In the rows, 128 means zero.
Families of rows that turns and mirrors carry onto each other, the same ones carrying the whole set onto itself: the rest of each named row's family, in list order
5 families of 8 rows
tes: [132 142 153  96 156 119 130 134]
giruf: [112 135 176 114 115 116 139 147]
fova: [134 152 153 146 145 143 114 140]
pabip: [151 124 137 114 138 114 114 136]
kigid: [127 135 124 106 114 121 121 154]
feko: [141 122 131 101 113 121 118 132]
duli: [126 128 146 140 148 129 137 162]
vem: [144 145 144 124 154 138 107 127]
nefu: [112 124 160 111 104 135 148 149]
Ruker: [122 121 164  93 123 126 151 141]
Gode: [113 148 171 116 131 165 134 132]
kuv: [113 116 135 136 132 138 116 121]
gofug: [143 145 168 116 136 124 149 157]
vap: [140 142 140 128 135 118 144 161]
fev: [135 146 141 142 136 147 104 134]
Dalom: [124 116 151  90 113 129 142 135]
zer: [142 132 162  97 154 140 112 144]
roz: [144 145 164 134 139 132 147 157]
mef: [116 146 173 134 145 151 138 145]
Dem: [125 126 152 139 102 154 126 142]
Boroz: [123 137 130 139 113 123 145 139]
das: [134 131 173  96 144 149 111 138]
mik: [144 121 134 119 127 108 123 144]
Mar: [145 133 128 121 143 157 117 130]
dig: [139 108 142  94 119 140 133 135]
bubur: [ 99 135 149 112 117 153 141 151]
teg: [124 127 175 111 130 153 100 140]
Vef: [122 130 131 145 117 149 130 129]
benug: [113 124 140 102 119 141 108 119]
Guz: [112 123 136 120 122 149 107 119]
nura: [134 138 173  90 141 124 126 147]
poz: [117 161 161 141 139 133 123 142]
fom: [114 136 142 138 104 133 144 133]
Nime: [106 144 167 121 119 158 142 141]
zov: [130 133 180 129 145 152 134 123]
duk: [132 141 129 124 128 120 155 136]
rute: [117 126 165 106 123 154 112 115]
bizo: [158 132 155 123 141 120 115 126]
Bezon: [130 140 157  94 110 144 119 115]
lepu: [144 152 169  99 125 134 140 155]

Which other rows belong to the same family as lepu? kuv, dig, bubur, teg, poz, duk, bizo
Which other rows belong to the same family as nura? feko, vem, nefu, vap, mef, Vef, rute
Which other rows belong to the same family as roz? Ruker, Gode, fev, zer, mik, benug, fom
Which other rows belong to the same family as gofug? fova, pabip, Dalom, Boroz, das, Guz, Nime

Families of rows that turns and mirrors carry onto each other, the same ones carrying the whole set onto itself: the rest of each named row's family, in list order
4 families of 8 rows
Mubon: [117 135 146 144 120 128 160 152 120 125 120 117 109 132 113 148 112 128
 138 120 124 115 113 130 116 133 150]
motos: [117 153 118 116 122 111 108 132 132  96 120 138 124 120 141 117 136 131
 114 150 132 143 148 138 149 134 121]
suso: [132 124 143 133 145 116 114 132 165 162 107 128 129 110 133 109 151 123
 110 130 107 117 128 140 135 122 118]
Kenam: [150 110 133 132 108 167 132 108 116 116 135 134 129 142 146 121 116 131
 118 110 147 124 113 123 122 107 133]
redot: [121 141 143 137 120 126 164 138 121 129 138 115 117 135 111 138 120 131
 135 121 125 117 100 114 102 143 142]
tigu: [119 156 116 136 126 141 128 141 134  91 148 116 111 118 131 108 120 152
 131 133 115 131 123 105 142 124 137]
Zige: [149 130 141 113 123 120 118 103 135 132 123 103 152 134 143 120 137 117
 111 128 128 129 130 160 121 100 102]
puna: [118 136 118 132 119 144 135 150 131  88 142 128 106 114 137 124 129 146
 152 124 120 134 119 112 139 129 139]
sul: [127 137 138 127 150 108 116 116 162 155 113 128 138 117 132 111 146 116
 105 133 104 121 123 142 128 103 111]
Pigop: [113 141 139 143 131  96 147 129 121 137 122 110 144 140 115 142 119 121
 105 147 137 123 144 147 115 135 127]
karu: [123 120 131 151 139 152 129 126 154 147 126 160 110 128 139 114 126 132
 113 115 118 113 106 106 132 111 149]
Lat: [120 145 131 151 118 127 164 132 118 126 136 111 126 134 107 139 111 136
 132 129 128 113 112 122 110 134 152]
lebo: [118 132 139 127 134  85 139 127 122 141 120 125 141 145 118 141 123 118
 105 147 145 121 137 134 117 144 131]
rap: [125 124 138 133 151 111 110 129 161 164 102 138 131 117 146 117 142 112
 115 119 111 126 117 140 129 123 117]
lizip: [153 111 143 112 126 130 123 108 129 129 123  96 158 140 143 131 139 120
 118 127 120 129 130 144 124 102 105]
Teru: [116 143 132 122 123 149 129 152 124  86 132 122 102 114 133 122 122 143
 139 129 113 135 126 112 144 124 129]
kise: [118 144 117 115 128 105 113 146 134 110 125 132 128 129 143 129 140 124
 115 150 126 151 155 140 150 124 113]
kegin: [142 112 133 133 122 157 134  99 124 109 139 121 131 137 144 122 112 137
 132 110 140 113 104 122 119  93 139]
Luvel: [123 124 123 154 146 129 129 113 159 135 131 153 126 123 143 105 127 131
 118 106 114 117  94 105 128 108 143]
Satub: [151 109 125 120 113 166 122 109 117 115 125 125 132 140 149 130 123 126
 135 110 138 124 101 120 123 109 130]
Fege: [111 152 125 127 139 109 110 138 136 101 135 117 128 123 141 112 128 137
 104 152 123 141 153 130 148 126 111]
Sil: [160 114 143 114 114 131 118 114 128 131 115 102 148 124 140 116 141 123
 114 125 135 128 134 157 125 118 102]
fozus: [121 140 130 129 126  87 137 145 123 137 112 134 138 141 120 149 129 111
 109 138 135 127 144 147 119 135 121]
fab: [143 111 127 133 113 154 134  91 129 110 141 126 149 144 148 126 125 132
 127 112 138 122 103 124 117 107 135]
Givan: [117 138 122 115 139 100 108 134 134 107 135 122 125 131 145 114 134 132
 109 156 136 147 145 126 153 128 118]
fufo: [120 120 132 146 150 145 131 114 151 132 130 146 116 120 135 113 122 135
 126 114 116 105  99 104 126  97 147]
gez: [118 146 133 138 120  90 141 131 126 136 109 132 132 139 120 143 125 116
 113 141 143 123 135 156 123 143 140]
bif: [148 113 137 112 120 135 109 109 128 126 112 113 151 132 153 129 142 113
 120 124 136 134 123 153 122 119  99]
Vab: [132 123 140 132 158 106 118 130 158 155 113 123 135 119 137 110 139 117
 108 121  95 123 121 125 134 102 112]
dadek: [120 147 126 126 124 142 134 145 134  96 153 113 101 122 139 111 131 145
 140 130 117 143 109 107 138 128 130]
balum: [123 132 131 146 117 126 159 148 121 116 129 129 116 127 115 144 118 134
 146 113 129 111 108 119 109 139 148]
koz: [127 120 126 142 145 141 123 129 150 153 115 152 113 125 142 118 123 125
 130 105 113 116  95 106 128 113 148]

Which other rows belong to the same family as suso? Kenam, redot, karu, lebo, Sil, Givan, dadek
Which other rows belong to the same family as balum? Zige, puna, sul, kise, kegin, fozus, fufo
Which other rows belong to the same family as motos? Mubon, lizip, Teru, Luvel, fab, gez, Vab

Families of rows that turns and mirrors carry onto each other, the same ones carrying the whole set onto itself: the rest of each named row's family, in list order
4 families of 8 rows
tema: [146 134 117 115 110 121 115 138 145 153 136 141 142 116 126 111 124 136
 102 115]
Guda: [101 123 135 121 106 105 114 108 132 120 122 100 114 112 149 141 151 134
 137 125]
nokeg: [117 121 123 116 107 113 114 127 140 133 130 108 119  97 148 126 147 133
 129 108]
roke: [122 129 140 126 126  84 108 117 135 127 117 100 114 106 138 141 145 123
 131 140]
Bepu: [104 135 146 130 116 105 111  99 134 126 113 101 121 131 130 141 150 143
 127 153]
foves: [153 130 119 115 118  94 111 143 140 145 134 134 131 102 133 121 121 117
 114 115]
deka: [141 154 131 109  89 128 125 101 118 131 133 161 131 145 108 149  99 118
 109 122]
dizom: [126 156 142 114  90 121 125  84 113 120 125 148 124 153 110 161 107 120
 118 138]
munev: [132 136 116 108  79 112 125 117 122 131 142 167 145 149 137 139 104 125
 114 111]
Firuv: [147 142 119 114  98 118 119 127 134 148 137 161 151 142 121 122 109 133
  99 122]
topu: [157 137 117 112 106  94 115 137 132 143 137 156 141 123 129 129 105 115
 109 118]
nolel: [113 152 151 119  99 118 121  79 115 115 116 124 112 142 114 164 125 124
 127 144]
kiv: [105 143 147 128 104 103 116  88 124 121 115 121 129 157 124 151 136 140
 124 160]
Kos: [151 148 124 106  95 133 123 119 127 141 137 157 130 123 111 134 103 118
 105 108]
Zovo: [ 95 129 140 122  97 101 118  92 122 112 120 111 118 137 145 155 142 133
 139 137]
Puz: [116 130 138 127 122 112 109 117 143 138 118  98 121 108 132 124 154 143
 122 136]
giba: [118 147 139 123  93 105 120  91 120 125 122 147 142 170 120 151 117 136
 115 154]
Tusu: [133 130 125 120 121 118 111 134 148 149 128 114 129 102 130 112 142 140
 111 121]
Renon: [111 145 151 120 110 121 117  88 124 118 114 104 104 118 119 155 140 127
 131 138]
malub: [101 136 137 119  85 101 122  87 115 111 125 135 129 158 141 160 125 130
 133 139]
ses: [132 123 113 110 100 117 116 137 139 140 139 132 130 103 145 119 130 129
 119  97]
kape: [117 139 127 113  78 105 125  97 114 118 134 158 140 163 137 154 109 126
 122 128]
fon: [114 135 147 128 117  79 111  99 124 118 113 109 116 130 136 156 138 123
 135 154]
Zitad: [136 138 132 113 116 132 114 122 138 140 127 113 110  88 119 128 135 125
 117 109]
fudal: [137 127 129 120 125  91 108 135 141 138 125 110 120  94 137 127 138 120
 124 124]
Depo: [149 142 125 108 106 136 119 128 136 145 135 136 121  99 115 125 118 121
 109 103]
puv: [150 143 124 114  98  89 118 120 122 134 135 165 145 148 126 143  97 114
 110 131]
loza: [134 145 135 120  97  83 119 102 115 122 127 155 139 160 126 157 105 115
 119 148]
zenep: [120 142 144 125 105  78 116  93 117 115 118 131 126 153 131 163 121 119
 129 157]
sog: [120 139 143 118 117 126 114 105 134 129 118  99 102  97 121 140 144 127
 127 124]
Sefim: [139 129 110 107  90 118 121 133 132 140 144 155 140 123 140 124 113 126
 113 100]
Sefop: [136 147 127 118  91 111 121 108 125 137 132 164 151 165 119 138 106 133
 104 138]

Which other rows belong to the same family as nolel? deka, dizom, Kos, Renon, Zitad, Depo, sog
Which other rows belong to the same family as topu? roke, foves, fon, fudal, puv, loza, zenep

Families of rows that turns and mirrors carry onto each other, the same ones carrying the whole set onto itself: the rest of each named row's family, in list order
4 families of 8 rows
nosog: [157 119 121 138 134 112 114 156 118 132 167 135 125 130 117 137 154 121]
nit: [130 115 126 147 122 156 108 116 132 153 157 153 125 137 119 118 115 137]
tilu: [145 125 143 142 143 113  78 155 136 108 146 139 129 145 124 102 129 144]
dudu: [107 116 126 127  94 111 120 112 163 142 126 138 137 123 125 122 118 131]
ritom: [159 117 122 136 138 101 117 146 130 132 168 134 121 133 126 148 140 121]
pudo: [130 130 122 157 105 137 119 127 147 113 143 160 153 106 121 100 140 141]
bopa: [128 126 117 165 112 133 125 135 154 110 150 165 142 106 126 108 131 138]
peb: [143 123 132 134 137 107  80 160 137 102 149 144 123 139 116 101 127 136]
dov: [126 117 140 149 122 156 106 122 142 139 159 152 131 146 112 126 109 135]
berez: [123 118 132 151 134 152 108 122 137 153 159 152 127 141 118 114 116 129]
zage: [122 118 122 142 118 150 127 113 140 131 119 138 122 130 152 136 153 157]
rebiz: [133 119 142 119 107  95  89 140 129 124 118 143 110 124 130 150 143 148]
kob: [129 119 127 105 138 102 116 118 132 118 136 111 115 150 140 118 144 122]
Dipo: [141 121 134 126 113  95 103 148 129 109 122 140 111 132 129 159 139 148]
val: [ 95 125 123 126 102 111 109 107 152 138 122 139 137 120 129 112 120 134]
meb: [145 131 139 137 141 100  90 157 141  96 138 143 132 146 117 112 127 136]
bek: [121 126 129 148 131 157 116 124 141 146 160 155 130 145 116 121 114 130]
pud: [137 119 123 162 113 132 131 125 151 105 151 159 147 106 124 108 139 127]
gav: [130 126 124 169 113 132 118 136 150 112 149 158 148 101 124 109 141 142]
lelip: [157 114 128 142 133 114 117 150 126 128 171 133 122 128 119 145 150 121]
Kunov: [130 127 125 112 137  99 113 115 118 112 138 115 122 142 149 114 150 130]
nofil: [129 116 115 145 111 154 125 117 138 130 115 142 131 131 145 127 147 162]
pelom: [121 122 111 139 119 152 128 113 149 125 120 143 124 131 150 140 147 152]
zutu: [107 124 116 125 100 119 108 105 155 147 130 140 142 121 125 107 120 134]
kopa: [134 122 127 115 106  99  93 147 132 113 119 140 111 126 128 150 152 146]
lan: [133 116 132 123 107  98  96 146 137 107 114 135 117 125 128 155 144 147]
tig: [127 123 119 104 132 100 112 125 121 118 137 114 114 149 141 112 143 128]
dovoz: [134 132 128 105 141  93 114 119 132 109 142 120 118 149 139 118 140 121]
lud: [127 114 116 141 123 153 124 108 148 118 114 134 134 141 149 134 143 151]
kima: [139 122 140 138 141 107  85 153 140  96 144 142 130 141 112 103 124 129]
nim: [156 117 123 143 134 101 112 150 122 139 164 138 133 119 122 137 150 117]
Ras: [ 96 125 119 126 100 115 120 113 158 137 124 141 134 129 128 113 114 135]

Which other rows belong to the same family as dov? tilu, dudu, rebiz, pud, Kunov, lud, nim
Which other rows belong to the same family as peb? nosog, bopa, bek, pelom, kopa, tig, Ras
Which other rows belong to the same family as kima? berez, zage, kob, val, gav, lelip, lan

Families of rows that turns and mirrors carry onto each other, the same ones carrying the whole set onto itself: the rest of each named row's family, in list order
3 families of 5 rows
zulut: [146 149 127 134 128 113 117 128 127 124 123  99 106 121 138 127 139 118
 140 140 160 141 132 128 124 140 135]
ven: [139 145 108 138 141 123 104 139 111 125 125 100 117 120 129 129 153 125
 141 137 164 150 131 134 134 133 132]
misuz: [133 117 140 120 129 140 147 126 118 138 140 152 138 127 140 140 148 149
 109 116 114 152 126 164 153 123 145]
Fem: [131 101 135 117 123 132 135 128 124 135 155 139 151 119 125 127 144 151
 109 113 109 152 123 159 153 110 131]
noto: [120 142 133  99 141 147 151 153 132 126 150 154 145 139 132 129 135 114
 118 120 119 118 125 117 137  92 132]
tid: [109 142 121 100 128 156 145 151 133 133 150 156 158 130 141 118 147 117
 123 117 143 128 124 121 129  92 127]
gil: [137 109 125 104 130 150 135 119 115 140  98  95 113 108 115 131 131 138
 122 128 134 156  99 123 127 133 131]
rinok: [135 108 127 121 111 152 118 125 110 142  96 108 131 124 107 154 120 141
 128 139 122 156  99 133 140 124 136]
tapeg: [139 155 107 125 143 137 105 137 124 133 113 108 120 132 122 138 142 111
 132 134 167 143 128 128 139 145 146]
Giful: [120 135 119 139 101 137 102 156 142 111 143 127 145 123 121 124 115 140
 143 133 151 119 141 112 107 112 131]
mub: [113 136 133 101 122 155 141 142 138 137 129 162 155 135 147 118 125 118
 118 115 139 129 112 117 120  92 146]
fuga: [134 133 125 134 119 131  99 146 149 108 136 141 151 122 135 133 112 148
 134 128 151 115 147 111 115 131 135]
pib: [130 111 139 109 136 140 145 124 132 138 142 134 133 117 111 125 129 157
 104 112 100 142 121 149 157 121 134]
Moti: [119 142 129 131  99 137 119 154 144 104 146 134 129 127 136 135 116 129
 139 145 137 114 136 100 112 119 135]
Talo: [124 109 114 115 119 152 128 125 112 146 108 103 128 107 104 140 136 137
 123 136 132 171  91 133 130 115 135]

Which other rows belong to the same family as ven? Fem, tid, Giful, Talo
Which other rows belong to the same family as fuga? misuz, rinok, tapeg, mub

Families of rows that turns and mirrors carry onto each other, the same ones carrying the whole set onto itself: the rest of each named row's family, in list order
6 families of 5 rows
Nepo: [118 152 144 139 120 129 125 106 108 130 152 133]
bib: [127 106 154 136 123 116 129 125 129 107 149 135]
dumi: [133 135  93 142 118 146 132 141 147 131 113 111]
lir: [130 132 101 138 113 152 130 151 139 127 110 113]
mip: [130 151 110 118 114 144 131 133 111 156 132 120]
rabas: [125 105 155 133 121 118 136 120 129 109 144 137]
rati: [128 158 123 121 106 150 128 135 118 157 131 120]
melat: [133 140 104 138 118 155 132 146 155 131 115 115]
Reruv: [123 107 159 139 124 120 137 114 127 111 138 133]
meped: [124 106 154 126 116 115 141 121 132 111 141 138]
tad: [137 134  94 135 114 146 126 139 148 127 111 115]
Vapot: [141 108 121 122 141 131 136 126 161 111 119 133]
dube: [127 156 120 111 120 156 133 127 114 153 129 125]
fivi: [138 113 126 129 141 133 138 132 163 106 120 130]
gima: [127 154 121 118 108 150 129 128 122 163 130 122]
sikes: [126 150 119 117 115 144 135 131 110 159 128 115]
Fenu: [119 153 142 139 130 128 130 109 104 135 150 131]
motid: [136 133 104 144 117 155 132 142 150 135 112 116]
vud: [127 102 154 137 118 118 131 114 126 108 138 135]
nav: [118 152 142 143 115 130 130 102 111 125 150 134]
rasog: [136 108 128 128 137 137 139 137 165 110 127 133]
Zokeb: [142 110 128 131 143 137 136 136 161 110 124 131]
Nabof: [133 133 100 138 114 152 131 146 146 130 110 114]
dedop: [123 155 149 133 120 129 123 111 111 132 154 139]
zuk: [124 109 154 140 122 120 130 121 132 107 149 142]
Gab: [122 153 147 137 128 128 127 103 108 131 145 129]
Ruz: [127 156 118 115 114 150 130 130 115 155 129 123]
muzit: [139 109 129 124 136 132 134 124 163 107 116 131]
Rek: [136 122 122 129 142 128 137 134 164 103 118 133]
guzod: [120 155 145 135 119 123 120 107 114 134 155 133]

Which other rows belong to the same family as Ruz? Nepo, rabas, fivi, Nabof
Which other rows belong to the same family as Gab? dumi, Vapot, sikes, vud
Which other rows belong to the same family as rati? melat, rasog, dedop, zuk
Which other rows belong to the same family as guzod? bib, gima, motid, Zokeb
Which other rows belong to the same family as lir? meped, dube, nav, Rek

